[127 166 163  83 143 114 104 142] -> Pemi
[169 121 159 175 113 139 125 153] -> Koro
[127 166 163  83 146 154 179 167] -> moru
q: [169 121 159 175 113 139 125 153] -> Koro
chg Koro: [169 121 159 176 113 139 125 153] -> 3, [175]

[125 126 123 126 128 128 125 120 130 130 131 136 132 131 129 124 138 119
 135]  tol
[106 113 118 126 128 120 125 106 130 118 129 141 141 134 129 124 148 117
 140]  binid
[131 141 139 101 113 143 125 132 136 156 129 141 138 137 130 124 177 117
 135]  gurun
[104 113 117 126 128 119 125 105 130 117 129 163 176 138 129 124 171 117
 171]  sifas
[113 119 122 126 128 125 125 113 130 124 129 141 138 134 129 124 148 117
 136]  Bemuv
[125 126 123 126 128 128 125 120 130 130 129 136 132 131 129 124 137 121
 135]  meva
[125 128 127 120 126 128 125 125 130 130 129 139 137 134 129 124 148 119
 135]  gefat
[129 136 133 102 113 136 125 129 131 144 129 141 138 134 129 124 157 117
 135]  doda
q: [125 128 127 120 126 128 125 125 130 130 129 139 137 134 129 124 148 119
 135] -> gefat
chg Bemuv: [113 119 122 126 128 125 125 113 130 124 129 141 138 133 129 124 148 117
 136] -> 13, [134]

[140 123 124 127 123 110 121 119 135 133 146 131 116 136 124 123 119 131
 133 127 118 147 124 132 131 122 130 115 119 147 124 130 129 125 131 131
 130 132 118 128 120 122 122 119 129 133 125 127 134 126 127 134 127 140
 124 125 137 132 114 128] -> Meror
[150 118 119 135 110  98 125 132 139 144 149 129 115 142 119 133 123 140
 147 136 114 158 112 135 136 108 134 116 116 169 110 137 130 119 123 115
 135 119 114 131  96 117 125 122 135 140 128 126 128 135 133 128 138 140
 106 131 125 123 101 125] -> Kefil
[140 123 124 127 123 110 121 119 135 133 146 131 116 136 124 123 119 131
 133 127 118 147 124 132 131 122 130 115 119 147 124 130 129 125 131 131
 130 132 118 128 120 122 122 119 129 133 125 127 134 126 127 137 124 130
 142 130 136 146 130 134] -> Rep
[122 135 126 125 130 125 128 134 132 118 112 130 125 123 127 119 128 120
 129 135 123 112 134 122 123 143 127 125 131 115 123 129 123 144 127 119
 126 131 144 137 126 122 127 143 118 144 137 125 134 139 122 127 138 109
 140 150 110 150 140 140] -> rinek
[123 128 132 127 133 140 129 124 122 126 128 127 134 125 131 130 129 127
 121 122 135 125 131 128 127 128 126 133 131 119 137 124 129 124 130 136
 127 130 126 123 140 135 129 124 130 117 124 130 125 120 129 128 120 132
 131 117 137 120 133 123] -> lolup
[142 122 122 139 111 112 132 145 133 141 133 127 127 135 121 140 134 139
 146 140 123 142 112 131 134 111 133 130 124 157 108 137 128 122 118 107
 133 112 124 133  97 120 131 132 135 138 133 127 121 141 135 120 143 128
 105 136 112 117 112 125] -> Gub
[152 118 118 140 104  97 128 142 138 148 145 129 119 142 117 140 129 144
 154 142 115 158 106 135 138 103 135 121 117 175 102 141 129 118 118 105
 135 111 116 134  86 114 129 126 137 144 131 126 124 141 136 123 144 137
  97 135 115 117  98 124] -> Gov
[131 129 124 121 130 115 120 116 135 123 135 132 115 131 127 113 117 123
 126 125 118 132 133 128 127 136 128 113 122 129 129 127 127 135 134 135
 127 139 128 130 131 123 120 125 121 137 128 126 140 126 122 137 128 130
 140 134 133 148 126 136] -> Totu
Table of tags by key:
[135] -> q_983
[126] -> q_691
[119] -> q_359
[118] -> q_879
[125] -> q_519
key Gov 2:  -> q_879
chg Totu: [131 129 124 121 130 115 120 116 135 123 135 132 115 131 127 113 117 123
 126 125 118 132 133 128 127 136 128 113 122 129 129 127 127 135 134 135
 127 139 127 130 131 123 120 125 121 137 128 126 140 126 122 137 128 130
 140 134 133 148 126 136] -> 38, [128]
chg Rep: [140 123 124 127 123 110 121 119 135 133 146 131 116 136 124 123 119 131
 133 127 118 147 124 132 131 122 130 115 119 147 124 130 129 125 131 131
 130 132 118 128 120 122 122 119 129 133 125 127 134 127 127 137 124 130
 142 130 136 146 130 134] -> 49, [126]

